50 stands for zero in the data rows.
What is the hidden score of each row? Scores go from 0 to 30, and 15 is about the middle. The score is a weighted sum of the row's numbers plus the product of two more (or one squared), each taken from its middle value.
tensor([52, 42, 50, 52, 53, 50, 50, 47, 32, 32, 62, 55, 60, 53, 32, 59, 69, 72, 38, 73, 61, 55, 40,
        55]): 21
tensor([24, 34, 57, 37, 59, 27, 57, 56, 37, 30, 67, 59, 50, 54, 35, 64, 50, 43, 43, 26, 36, 50, 77,
        38]): 15
tensor([59, 61, 29, 46, 38, 38, 73, 54, 35, 43, 51, 37, 34, 62, 42, 35, 61, 56, 62, 71, 55, 60, 41,
        58]): 15
tensor([22, 35, 71, 46, 41, 30, 44, 52, 50, 61, 38, 64, 37, 66, 27, 44, 58, 67, 42, 32, 59, 40, 69,
        39]): 17
tensor([64, 45, 62, 56, 38, 57, 73, 68, 54, 37, 51, 68, 59, 35, 42, 40, 58, 71, 38, 65, 47, 46, 37,
        63]): 17
tensor([39, 75, 52, 52, 56, 56, 63, 63, 63, 56, 54, 42, 50, 65, 71, 67, 30, 34, 62, 40, 36, 52, 34,
        32]): 10
tensor([41, 44, 58, 42, 40, 51, 68, 57, 39, 66, 40, 83, 52, 33, 22, 48, 49, 65, 37, 35, 48, 49, 39,
        51]): 11
tensor([49, 59, 20, 60, 60, 60, 50, 23, 61, 51, 32, 39, 48, 48, 56, 46, 47, 50, 59, 50, 53, 19, 35,
        25]): 12
tensor([66, 49, 48, 49, 49, 36, 48, 51, 47, 38, 65, 42, 57, 47, 36, 43, 77, 69, 70, 52, 55, 41, 53,
        45]): 13
tensor([30, 44, 72, 54, 53, 45, 34, 76, 50, 61, 66, 35, 37, 44, 38, 48, 58, 42, 56, 38, 35, 62, 74,
        40]): 15
tensor([40, 64, 53, 70, 50, 53, 36, 59, 53, 37, 59, 27, 41, 63, 52, 49, 40, 30, 49, 45, 34, 62, 66,
        43]): 16
tensor([39, 37, 69, 51, 37, 40, 68, 30, 61, 42, 54, 73, 36, 52, 54, 63, 42, 40, 37, 52, 64, 49, 49,
        66]): 18
tensor([75, 41, 86, 32, 63, 36, 46, 48, 59, 42, 48, 37, 67, 45, 71, 71, 70, 56, 69, 57, 49, 19, 47,
        66]): 9
tensor([62, 57, 25, 50, 52, 61, 65, 34, 62, 34, 41, 61, 65, 54, 50, 53, 63, 63, 35, 60, 52, 30, 36,
        57]): 8
tensor([69, 61, 58, 55, 38, 51, 43, 47, 56, 48, 38, 47, 53, 43, 56, 48, 46, 57, 48, 62, 49, 73, 31,
        59]): 18
tensor([26, 54, 39, 47, 51, 53, 59, 62, 51, 40, 46, 64, 46, 63, 40, 51, 63, 67, 45, 38, 32, 75, 67,
        29]): 18
tensor([58, 56, 18, 48, 56, 42, 58, 51, 58, 45, 32, 43, 42, 69, 52, 63, 41, 46, 78, 55, 41, 56, 45,
        47]): 13
tensor([39, 30, 51, 50, 19, 25, 64, 57, 74, 48, 64, 63, 45, 59, 51, 63, 38, 56, 24, 51, 32, 41, 59,
        39]): 15
tensor([14, 25, 55, 27, 52, 24, 47, 45, 37, 56, 43, 93, 39, 54, 43, 44, 35, 65, 37, 40, 49, 49, 58,
        36]): 25
tensor([42, 80, 47, 23, 54, 53, 41, 38, 69, 64, 34, 49, 52, 71, 51, 37, 54, 39, 65, 84, 36, 38, 41,
        40]): 8
tensor([55, 58, 56, 57, 59, 44, 65, 45, 52, 43, 42, 63, 44, 72, 60, 55, 48, 56, 48, 75, 37, 57, 44,
        62]): 18
tensor([36, 40, 40, 43, 53, 49, 67, 59, 54, 56, 38, 58, 47, 68, 43, 37, 56, 72, 19, 35, 67, 57, 63,
        37]): 25
tensor([63, 52, 34, 61, 44, 45, 64, 40, 55, 48, 43, 48, 66, 56, 34, 54, 58, 48, 61, 46, 42, 48, 37,
        64]): 4
tensor([30, 48, 58, 60, 58, 56, 58, 48, 36, 68, 62, 59, 24, 61, 44, 57, 47, 52, 53, 33, 42, 56, 62,
        31]): 17
tensor([44, 52, 54, 70, 24, 59, 65, 32, 45, 62, 63, 59, 36, 54, 64, 47, 44, 46, 41, 56, 72, 33, 50,
        56]): 14
tensor([24, 48, 32, 47, 53, 46, 47, 50, 51, 69, 46, 59, 42, 83, 48, 69, 45, 43, 47, 63, 19, 71, 63,
        39]): 12
tensor([68, 47, 46, 59, 55, 62, 39, 36, 67, 45, 31, 17, 54, 37, 51, 50, 46, 56, 65, 67, 74, 36, 21,
        47]): 18
tensor([53, 54, 59, 45, 44, 19, 29, 80, 23, 66, 32, 62, 43, 52, 42, 59, 43, 52, 68, 25, 56, 66, 76,
        70]): 18
tensor([33, 55, 44, 43, 53, 66, 70, 56, 60, 69, 42, 65, 14, 57, 73, 53, 52, 41, 52, 55, 48, 60, 53,
        46]): 16
tensor([39, 41, 58, 38, 67, 67, 32, 58, 51, 55, 63, 32, 55, 61, 61, 46, 43, 38, 76, 22, 60, 68, 63,
        23]): 23
tensor([43, 49, 56, 61, 31, 52, 62, 40, 66, 50, 43, 63, 44, 39, 70, 60, 62, 57, 38, 77, 59, 67, 51,
        72]): 18
tensor([65, 60, 59, 66, 28, 54, 58, 44, 55, 46, 27, 59, 44, 46, 68, 63, 43, 74, 50, 65, 51, 52, 41,
        73]): 15
tensor([55, 45, 32, 54, 59, 38, 68, 71, 36, 47, 49, 35, 63, 57, 45, 48, 48, 70, 50, 49, 53, 48, 41,
        50]): 17
tensor([71, 47, 43, 31, 62, 50, 49, 49, 47, 33, 55, 37, 86, 39, 43, 41, 64, 45, 70, 40, 54, 44, 42,
        45]): 11
tensor([66, 60, 37, 47, 31, 42, 48, 50, 43, 40, 50, 57, 77, 44, 54, 41, 36, 66, 54, 75, 22, 43, 42,
        63]): 7
tensor([75, 52, 60, 55, 60, 35, 48, 30, 46, 53, 44, 50, 68, 44, 38, 47, 28, 49, 70, 50, 40, 63, 29,
        57]): 17
tensor([43, 71, 54, 46, 59, 36, 51, 57, 46, 63, 58, 39, 37, 54, 61, 62, 33, 46, 41, 65, 34, 76, 64,
        50]): 14
tensor([60, 68, 74, 64, 53, 59, 52, 50, 39, 59, 26, 47, 47, 74, 67, 65, 53, 32, 69, 57, 50, 44, 63,
        45]): 14
tensor([47, 51, 82, 23, 69, 57, 22, 53, 42, 45, 55, 26, 58, 57, 71, 48, 51, 41, 71, 56, 44, 52, 51,
        28]): 27
tensor([16, 42, 76, 32, 44, 61, 63, 46, 74, 56, 67, 61, 22, 39, 55, 39, 44, 47, 30, 49, 45, 46, 46,
        51]): 17
tensor([67, 67, 50, 63, 39, 51, 57, 63, 47, 33, 47, 45, 47, 57, 48, 50, 62, 49, 47, 53, 38, 36, 46,
        59]): 8
tensor([41, 76, 63, 55, 72, 77, 35, 51, 58, 58, 48, 46, 49, 39, 87, 47, 48, 39, 66, 36, 39, 49, 58,
        35]): 16
tensor([62, 66, 32, 58, 51, 49, 50, 57, 45, 33, 56, 50, 55, 60, 38, 35, 62, 71, 56, 59, 39, 55, 40,
        40]): 16
tensor([53, 33, 48, 42, 43, 51, 63, 46, 39, 55, 41, 64, 54, 42, 21, 35, 75, 81, 12, 43, 63, 52, 39,
        59]): 15
tensor([66, 55, 15, 68, 48, 66, 51, 43, 74, 44, 43, 37, 69, 29, 35, 37, 62, 61, 52, 40, 55, 37, 29,
        49]): 8
tensor([63, 35, 48, 37, 47, 59, 33, 33, 33, 37, 33, 58, 64, 25, 33, 45, 49, 63, 62, 59, 65, 23, 43,
        49]): 18
tensor([57, 43, 43, 33, 52, 37, 49, 40, 37, 61, 38, 60, 47, 47, 61, 55, 50, 52, 42, 73, 38, 55, 35,
        63]): 14
tensor([67, 38, 73, 44, 33, 35, 55, 59, 32, 41, 58, 55, 60, 57, 50, 42, 42, 33, 57, 63, 56, 55, 27,
        72]): 20
tensor([52, 43, 68, 65, 28, 64, 34, 46, 42, 46, 68, 31, 14, 47, 65, 31, 17, 38, 64, 49, 26, 69, 72,
        79]): 19
tensor([61, 44, 38, 72, 47, 70, 55, 32, 51, 31, 50, 50, 67, 22, 19, 44, 55, 62, 47, 54, 55, 45, 42,
        56]): 13
tensor([54, 34, 55, 63, 40, 58, 52, 43, 52, 56, 52, 42, 66, 20, 35, 32, 50, 70, 49, 40, 64, 30, 33,
        72]): 12
tensor([70, 54, 36, 61, 55, 55, 49, 34, 37, 37, 42, 69, 59, 31, 42, 71, 65, 50, 62, 48, 50, 59, 45,
        53]): 21
tensor([60, 43, 39, 78, 52, 67, 61, 34, 63, 35, 48, 48, 33, 33, 52, 50, 37, 57, 63, 34, 69, 29, 33,
        56]): 18
tensor([71, 62, 53, 56, 48, 39, 58, 38, 36, 48, 60, 51, 52, 57, 63, 59, 43, 60, 52, 71, 49, 56, 37,
        60]): 15
tensor([70, 52, 44, 53, 49, 43, 40, 53, 33, 47, 47, 54, 54, 62, 40, 39, 39, 42, 52, 51, 65, 62, 40,
        80]): 17
tensor([52, 53, 56, 55, 31, 56, 60, 37, 65, 67, 56, 57, 44, 65, 77, 56, 24, 45, 32, 72, 52, 55, 53,
        66]): 12
tensor([53, 59, 37, 65, 36, 52, 62, 37, 74, 46, 74, 57, 50, 55, 54, 46, 47, 46, 29, 75, 58, 50, 38,
        69]): 14
tensor([44, 57, 46, 56, 46, 57, 60, 38, 70, 43, 48, 51, 27, 63, 73, 43, 50, 39, 32, 57, 26, 62, 54,
        63]): 15
tensor([56, 34, 50, 39, 61, 43, 55, 57, 52, 51, 57, 77, 67, 47, 63, 35, 56, 60, 31, 84, 61, 42, 31,
        77]): 21
tensor([55, 33, 37, 54, 41, 60, 54, 48, 65, 37, 42, 65, 72, 32, 43, 44, 60, 75, 41, 49, 68, 33, 21,
        65]): 13
tensor([38, 50, 46, 40, 66, 51, 40, 49, 54, 54, 67, 29, 29, 74, 57, 68, 50, 25, 75, 42, 56, 45, 65,
        32]): 16
tensor([23, 33, 38, 50, 49, 48, 63, 49, 43, 59, 54, 75, 54, 48, 37, 41, 66, 69, 30, 19, 47, 58, 42,
        45]): 15
tensor([61, 70, 25, 69, 35, 60, 54, 48, 60, 29, 36, 38, 42, 40, 52, 57, 32, 67, 35, 69, 49, 53, 38,
        54]): 14
tensor([64, 45, 49, 40, 55, 54, 59, 49, 48, 27, 48, 24, 54, 34, 50, 56, 59, 32, 57, 50, 71, 25, 20,
        66]): 11
tensor([48, 41, 67, 44, 42, 52, 32, 46, 26, 47, 79, 43, 55, 52, 66, 50, 31, 19, 65, 48, 60, 64, 36,
        48]): 21
tensor([40, 47, 41, 72, 42, 42, 65, 42, 76, 46, 53, 58, 43, 61, 52, 57, 44, 66, 41, 57, 24, 72, 50,
        59]): 14
tensor([54, 18, 74, 53, 50, 33, 58, 48, 43, 48, 52, 77, 53, 52, 56, 63, 42, 41, 28, 44, 53, 32, 46,
        49]): 23
tensor([26, 48, 63, 19, 72, 54, 23, 52, 36, 67, 69, 42, 21, 55, 49, 44, 43, 37, 62, 30, 60, 62, 70,
        31]): 28
tensor([38, 48, 45, 76, 47, 20, 57, 62, 29, 42, 51, 59, 40, 61, 46, 76, 58, 65, 49, 67, 48, 57, 68,
        63]): 19
tensor([42, 59, 26, 73, 73, 76, 36, 37, 74, 55, 49, 37, 68, 40, 53, 53, 39, 46, 71, 56, 70, 32, 46,
        36]): 12
tensor([58, 67, 62, 25, 37, 45, 53, 45, 27, 56, 55, 48, 45, 63, 67, 52, 59, 37, 72, 68, 28, 68, 44,
        54]): 16
tensor([58, 59, 43, 40, 43, 58, 39, 63, 38, 16, 60, 34, 59, 52, 38, 37, 79, 55, 60, 51, 70, 63, 47,
        43]): 22
tensor([56, 42, 67, 58, 61, 56, 66, 56, 25, 72, 49, 15, 40, 52, 71, 56, 47, 31, 60, 48, 40, 44, 73,
        34]): 12
tensor([56, 61, 27, 54, 53, 40, 63, 73, 25, 45, 35, 43, 37, 42, 54, 42, 83, 82, 23, 59, 32, 58, 73,
        53]): 11
tensor([53, 50, 54, 37, 43, 26, 30, 55, 56, 33, 57, 40, 56, 48, 43, 52, 41, 39, 69, 53, 35, 47, 46,
        45]): 13
tensor([34, 58, 49, 53, 58, 61, 31, 37, 49, 71, 66, 34, 40, 61, 45, 43, 36, 31, 75, 40, 46, 63, 62,
        13]): 18
tensor([70, 53, 47, 35, 58, 49, 36, 45, 57, 53, 68, 46, 58, 30, 41, 57, 35, 36, 56, 39, 51, 27, 30,
        54]): 4
tensor([71, 71, 69, 42, 58, 48, 47, 68, 34, 49, 41, 27, 58, 59, 49, 54, 64, 54, 59, 59, 31, 42, 54,
        48]): 7
tensor([65, 46, 33, 82, 52, 65, 62, 38, 62, 36, 43, 54, 65, 29, 39, 42, 57, 72, 43, 49, 51, 30, 36,
        65]): 13
tensor([56, 53, 35, 51, 54, 49, 58, 49, 43, 51, 42, 56, 59, 31, 43, 45, 56, 74, 38, 42, 47, 50, 39,
        63]): 10
tensor([68, 47, 52, 60, 36, 48, 76, 45, 36, 38, 44, 40, 65, 62, 37, 63, 46, 64, 56, 50, 64, 45, 34,
        49]): 13
tensor([36, 37, 49, 40, 37, 36, 72, 52, 46, 58, 51, 83, 44, 48, 44, 54, 56, 54, 16, 42, 47, 51, 69,
        48]): 14
tensor([45, 49, 74, 35, 60, 77, 27, 41, 48, 60, 55, 41, 65, 48, 52, 39, 55, 26, 43, 53, 67, 40, 46,
        37]): 14
tensor([72, 41, 49, 62, 51, 46, 55, 49, 51, 39, 45, 51, 78, 39, 32, 47, 58, 66, 61, 56, 43, 50, 51,
        64]): 11
tensor([32, 60, 51, 57, 32, 29, 70, 76, 39, 55, 69, 85, 39, 63, 35, 62, 68, 67, 43, 38, 29, 78, 63,
        39]): 12
tensor([53, 61, 46, 95, 65, 76, 40, 27, 90, 41, 39, 28, 37, 52, 47, 43, 43, 49, 71, 47, 56, 31, 42,
        23]): 20
tensor([43, 62, 65, 44, 64, 85, 38, 51, 63, 56, 52, 33, 45, 60, 59, 51, 73, 30, 58, 55, 26, 29, 51,
        23]): 8
tensor([70, 41, 65, 39, 61, 35, 32, 68, 43, 54, 52, 35, 53, 61, 37, 44, 31, 46, 69, 48, 48, 66, 49,
        54]): 20
tensor([61, 72, 39, 62, 43, 54, 64, 54, 48, 45, 27, 31, 67, 33, 68, 42, 60, 61, 34, 61, 40, 67, 66,
        67]): 9
tensor([61, 27, 34, 53, 43, 60, 56, 37, 69, 39, 50, 57, 53, 25, 51, 48, 52, 58, 40, 38, 66, 59, 36,
        71]): 15
tensor([49, 52, 55, 50, 50, 23, 24, 60, 65, 31, 58, 48, 44, 59, 54, 47, 18, 41, 70, 28, 36, 70, 66,
        53]): 21
tensor([56, 44, 50, 48, 61, 65, 45, 56, 19, 51, 70, 49, 36, 34, 40, 60, 32, 37, 57, 33, 64, 60, 58,
        42]): 21
tensor([58, 44, 49, 51, 53, 44, 42, 58, 28, 42, 42, 55, 55, 43, 44, 42, 66, 63, 50, 48, 63, 65, 52,
        69]): 21
tensor([53, 67, 63, 52, 75, 78,  9, 69, 56, 51, 62, 41, 42, 43, 58, 51, 39, 25, 79, 32, 52, 51, 64,
        39]): 24
tensor([56, 44, 58, 33, 50, 44, 49, 53, 47, 39, 48, 63, 59, 37, 32, 53, 71, 47, 47, 74, 48, 42, 34,
        64]): 13
tensor([38, 70, 48, 64, 50, 45, 64, 62, 43, 55, 29, 67, 48, 86, 47, 56, 65, 40, 53, 61, 31, 67, 55,
        38]): 14
tensor([64, 68, 25, 37, 26, 42, 60, 56, 30, 42, 48, 50, 62, 55, 33, 57, 73, 64, 53, 54, 60, 56, 46,
        64]): 4
tensor([50, 55, 73, 40, 53, 75, 33, 61, 32, 71, 51, 39, 61, 26, 77, 50, 41, 30, 37, 51, 52, 48, 56,
        51]): 10
tensor([33, 55, 55, 35, 61, 57, 22, 66, 60, 64, 44, 48, 43, 60, 48, 46, 62, 42, 56, 41, 44, 51, 62,
        23]): 17
tensor([52, 53, 35, 39, 70, 51, 50, 40, 68, 64, 72, 43, 56, 68, 75, 46, 33, 40, 80, 49, 39, 66, 38,
        50]): 13
tensor([34, 50, 56, 38, 72, 66, 38, 46, 49, 67, 53, 27, 49, 49, 47, 45, 44, 23, 50, 28, 38, 32, 71,
        24]): 9
tensor([43, 57, 43, 36, 45, 58, 68, 61, 56, 67, 42, 36, 56, 75, 76, 67, 29, 47, 59, 74, 29, 62, 54,
        38]): 8
tensor([68, 36, 44, 51, 44, 45, 46, 46, 55, 40, 47, 51, 66, 29, 41, 55, 36, 45, 49, 41, 69, 39, 36,
        69]): 12
tensor([60, 35, 48, 45, 61, 61, 50, 18, 55, 42, 40, 55, 59, 34, 25, 45, 43, 56, 39, 42, 64, 49, 39,
        66]): 16
tensor([57, 35, 46, 79, 42, 66, 57, 34, 56, 46, 41, 57, 59, 22, 31, 42, 44, 55, 56, 52, 55, 24, 22,
        39]): 17
tensor([42, 60, 73, 58, 55, 46, 44, 32, 62, 70, 63, 54, 43, 79, 67, 45, 40, 34, 52, 42, 64, 47, 43,
        28]): 21
tensor([48, 55, 82, 29, 35, 47, 44, 53, 34, 57, 61, 38, 40, 59, 61, 32, 41, 22, 49, 61, 53, 45, 64,
        51]): 17
tensor([42, 65, 47, 44, 46, 50, 64, 46, 48, 69, 63, 35, 45, 63, 65, 50, 28, 48, 71, 58, 23, 59, 48,
        51]): 7
tensor([41, 69, 52, 39, 60, 42, 57, 53, 68, 56, 41, 36, 44, 76, 55, 63, 61, 55, 45, 63, 25, 63, 59,
        60]): 7
tensor([24, 34, 43, 39, 38, 63, 61, 59, 70, 44, 62, 75, 36, 57, 36, 40, 64, 54, 27, 51, 39, 33, 37,
        43]): 13
tensor([71, 21, 55, 56, 52, 42, 46, 37, 53, 28, 58, 42, 56, 38, 53, 38, 50, 67, 45, 63, 70, 17, 36,
        58]): 25
tensor([39, 51, 59, 38, 31, 53, 63, 57, 62, 47, 62, 50, 29, 59, 78, 61, 30, 52, 38, 73, 27, 48, 58,
        65]): 9
tensor([55, 38, 50, 55, 43, 68, 45, 41, 66, 44, 45, 51, 68, 17, 18, 43, 67, 59, 29, 47, 71, 16, 27,
        41]): 10
tensor([51, 65, 32, 29, 37, 67, 64, 36, 60, 47, 55, 60, 25, 58, 91, 64, 38, 57, 33, 60, 39, 57, 42,
        45]): 12
tensor([62, 69, 51, 53, 35, 58, 69, 52, 54, 50, 39, 36, 34, 57, 54, 51, 50, 67, 34, 57, 31, 68, 57,
        70]): 7
tensor([53, 51, 53, 59, 47, 41, 50, 74, 24, 53, 61, 63, 62, 31, 24, 26, 74, 68, 31, 51, 56, 48, 49,
        50]): 18
tensor([63, 34, 32, 51, 50, 45, 53, 46, 49, 42, 63, 59, 70, 48, 42, 44, 58, 56, 51, 64, 64, 37, 39,
        72]): 12
tensor([20, 20, 42, 34, 68, 50, 16, 48, 44, 56, 62, 60, 38, 47, 64, 40, 45, 37, 57, 18, 57, 47, 54,
        42]): 23
tensor([56, 68, 39, 41, 34, 46, 56, 39, 39, 49, 57, 54, 66, 31, 41, 31, 63, 67, 48, 65, 47, 67, 32,
        69]): 9
tensor([64, 72, 39, 59, 51, 50, 52, 40, 83, 29, 29, 49, 71, 61, 48, 50, 68, 60, 53, 58, 43, 41, 37,
        61]): 7
tensor([27, 42, 55, 58, 59, 56, 18, 63, 64, 47, 50, 42, 29, 53, 48, 42, 32, 28, 62, 11, 42, 69, 83,
        36]): 22
tensor([62, 46, 87, 36, 57, 51, 39, 46, 36, 44, 50, 38, 54, 47, 42, 35, 42, 29, 51, 54, 45, 48, 44,
        53]): 20
tensor([41, 50, 41, 45, 21, 32, 31, 67, 49, 51, 72, 54, 21, 45, 55, 54, 34, 33, 64, 49, 26, 74, 74,
        42]): 16
tensor([48, 56, 70, 57, 56, 67, 52, 40, 51, 69, 35, 33, 43, 51, 62, 58, 36, 44, 31, 43, 38, 41, 58,
        30]): 12
tensor([47, 52, 62, 41, 42, 45, 72, 48, 58, 40, 56, 56, 52, 69, 46, 46, 22, 42, 62, 57, 39, 46, 38,
        59]): 19
tensor([65, 28, 49, 56, 55, 43, 54, 32, 76, 44, 51, 35, 59, 37, 22, 33, 44, 42, 53, 52, 55, 45, 39,
        43]): 25
tensor([62, 44, 37, 50, 58, 47, 41, 41, 66, 41, 58, 53, 59, 47, 47, 51, 49, 48, 53, 44, 52, 47, 38,
        62]): 11
tensor([32, 27, 58, 55, 56, 31, 48, 47, 32, 60, 56, 75, 55, 54, 47, 50, 57, 38, 47, 41, 46, 43, 51,
        35]): 19
tensor([70, 45, 59, 53, 79, 55, 68, 35, 54, 41, 55, 52, 54, 30, 47, 62, 56, 52, 47, 51, 71, 39, 38,
        64]): 16
tensor([34, 32, 67, 19, 78, 46, 23, 51, 51, 77, 73, 43, 44, 45, 33, 26, 63, 38, 52, 44, 56, 59, 60,
        40]): 18
tensor([54, 42, 45, 43, 60, 55, 34, 49, 55, 55, 46, 46, 63, 42, 42, 56, 52, 53, 55, 36, 65, 25, 36,
        33]): 10
tensor([56, 58, 66, 39, 61, 53, 30, 32, 25, 67, 72, 45, 58, 25, 33, 44, 56, 27, 69, 39, 49, 44, 59,
        41]): 9
tensor([54, 79, 17, 63, 52, 59, 58, 57, 54, 64, 43, 56, 48, 83, 47, 50, 59, 60, 55, 54, 40, 48, 69,
        43]): 3
tensor([54, 46, 45, 64, 23, 57, 56, 32, 43, 41, 52, 58, 42, 48, 75, 66, 38, 65, 46, 82, 31, 38, 39,
        59]): 12
tensor([69, 33, 41, 48, 39, 54, 47, 29, 65, 42, 51, 34, 53, 27, 35, 43, 54, 63, 37, 38, 59, 36, 49,
        65]): 8
tensor([58, 45, 51, 43, 36, 46, 61, 45, 45, 55, 56, 42, 39, 59, 73, 67, 34, 52, 59, 70, 46, 59, 34,
        65]): 14
tensor([59, 40, 62, 59, 36, 55, 58, 36, 75, 41, 53, 62, 51, 36, 57, 55, 46, 53, 34, 57, 60, 31, 39,
        65]): 13
tensor([58, 46, 33, 54, 62, 48, 67, 37, 53, 43, 43, 53, 47, 37, 58, 35, 65, 56, 37, 42, 57, 41, 37,
        60]): 20
tensor([29, 79, 45, 56, 79, 81, 41, 36, 63, 64, 44, 40, 43, 63, 48, 45, 50, 38, 59, 42, 56, 54, 58,
        23]): 16
tensor([62, 32, 47, 46, 44, 38, 68, 40, 37, 36, 53, 50, 58, 65, 43, 62, 17, 50, 59, 58, 37, 55, 25,
        50]): 19
tensor([42, 72, 31, 45, 50, 52, 67, 76, 34, 51, 34, 71, 41, 59, 51, 29, 82, 71, 18, 25, 62, 58, 47,
        55]): 17
tensor([47, 53, 34, 41, 47, 55, 56, 73, 21, 60, 52, 49,  0, 54, 61, 59, 44, 32, 51, 62, 56, 67, 83,
        47]): 22
tensor([63, 48, 26, 54, 54, 36, 50, 39, 56, 47, 45, 68, 58, 58, 49, 44, 32, 45, 58, 54, 48, 48, 43,
        53]): 18
tensor([57, 34, 62, 37, 38, 63, 49, 25, 41, 50, 31, 52, 50, 37, 34, 31, 43, 48, 49, 32, 87, 40, 44,
        49]): 21
tensor([46, 66, 30, 84, 54, 43, 39, 56, 56, 67, 47, 46, 44, 63, 71, 46, 40, 14, 63, 30, 29, 67, 63,
        53]): 11
tensor([75, 48, 41, 26, 60, 53, 52, 47, 41, 42, 63, 57, 59, 58, 63, 25, 49, 35, 46, 52, 59, 45, 29,
        72]): 23
tensor([44, 70, 57, 43, 57, 80, 26, 63, 56, 55, 32, 43, 46, 49, 56, 50, 55, 26, 61, 46, 37, 40, 58,
        15]): 14
